One turn sends every row of this set to another row. A few are shown first. Where does it send the rows asked after them?
bev: [  5   9   4   7   8 -15  26   4   7   6  26   8]
kes: [ -7   1  -8  -6 -17 -18  12 -16   2  24  -3  18]
gisoz: [ -8 -10 -10   1 -13 -21  22   1   8   4 -12  15]
nek: [ -7  19   2  16 -11   9 -14  14  -3   6  12  10]
nepos: [  4  -4 -16  -6  -7 -11   0   6  25  -1  13 -15]
Gutup: [-12  24 -23   6 -13   8  -4  -4  -7  11  -2  -4]
kamom: [ -6  -4   2 -12 -13  -5 -12   5  26  13  11  -2]
guk: [  8   3 -11  -4   3   6  -8  13 -27  11   5 -16]
nupi: [ -6  -5 -11   6  13  -3  -4  -8 -23  -6 -18  -7]
zafe: [  2 -20  -9   1 -23  -4  19 -15  -3  -1  -2 -10]
tidu: [ -8  14  12   2  13 -11  11 -17  16   9  19   5]
duz: [ -7  16  -8   2  18  -5   6 -11  14  -6 -17  -9]
gimu: [ 14   4  21 -10   8   5   5  -9  -8   8 -19 -12]
vebaz: [  9 -10  10  -1 -17   4  13   6   6   0  21 -21]
tedi: [-25  12  -6  15   6  11  -1  -6  -1  -4  -3  15]
feg: [ -3   2  18   9  14   1  -2  18 -22  -2  -4   1]
dudur: [ 22  15 -20   4  -7  -9  -1  -4 -11  18  11   8]
segas: [-4 -6  8 -4  1  9  1 25  7  7 -1 23]
zopof: [  0  -8  20  14  -4  -7  28 -11  -2  -8   8  -2]
sez: [ 27  -7  11  -2   2   0  -9 -18 -14   6  -8   0]
morak: [ 14 -14  12 -17   9  18   2  -5 -11  10  -3   1]

tedi -> nek
nepos -> gisoz
kamom -> kes
And these:
morak -> sez
duz -> segas
zopof -> vebaz
feg -> guk

One turn sends every row of this set to another row. A few are shown first. Where does it send the rows asked after them?
Y: [ 11  -2  -5 -12   1 -11 -17 -21 -26  -3 -12 -11   9  -6  14  10   5   3
  -4  22  -8  -3  -2 -14  -1 -10]
X: [ -1  -7   0   1   6  -7 -10  -4   0 -28 -15  11   2  15  31   4 -13   0
 -27  10 -25  15  35  -7  18  18]
M: [ -6 -29  20 -22  -1  10   9 -11 -23   0 -25  -2  -1  23   6   7   7 -22
 -12  -1 -15  22   6   5  25  -4]
H: [-21 -11 -25  -4  -7  -3   7 -10 -17   3 -25  -2  23  -8  23  16 -11   9
 -24  26  -5  28  -1 -26 -21  -7]
F: [-31 -26  -1   3  -9 -11   1  -8   5 -12 -19  24   9  -7  31  28   2 -11
 -33   3 -16   9   6  -6   3  34]
W: [-15  -4  21 -31 -18 -21  16 -18 -17  -8 -29   8  10  15  -1  28 -14 -28
 -19   7  17  42  11 -11  14  10]
U: [-14 -10  29 -29 -12 -23  11 -16 -29   1 -33  -7  14   5   5  20 -14 -17
 -18  15  16  46   7  -1  14   6]
Q: [-15 -11 -10  -6 -10  -3   3 -12 -19  -5 -30  -5  26   0  18  12  -2  16
 -25  34   4  33   5 -29 -18 -12]
B: [-20 -14  -7  -9 -15 -22   3  -5  11  -7 -14  30  -2  -2  33  31  -3 -18
 -28  14  -5  16   0 -15   2  35]
N: [-31 -26   3  -2  -9 -22   0 -11  -1 -10 -17  26  -3 -10  34  23  -8 -17
 -28   2  -9  18   8  -8  12  38]
S: [ -1  -2  -6 -25   8  -1 -17 -14 -28  -3  -9 -11   4   3  20  13   7  -3
   1  28 -11  -4  -3 -13   3  -8]
R: [  0   0  -2 -10  12  -6  -9  -5   0 -29 -12  11  -6  12  33  14 -18   3
 -26   7 -17   7  25  -4  23   7]
V: [-12 -15  40 -22 -14 -18   4 -22 -23   1 -25   1  18   3   4  25 -11 -20
 -19  10  18  34   8  -3  23  11]
D: [-17  -5 -17 -16 -13  -5  12  -9 -16   2 -30   3  25   7  23  15  -3  -2
 -17  22   3  30  -8 -41 -20  -8]
P: [ -7 -23  15 -29  -2  15  10  -1 -18  -6 -31  -7  -5  19   9   2   0 -23
 -13   4 -15  15  14  -5  33  -4]

X -> M
U -> H
W -> D
And these:
S -> R
V -> Q

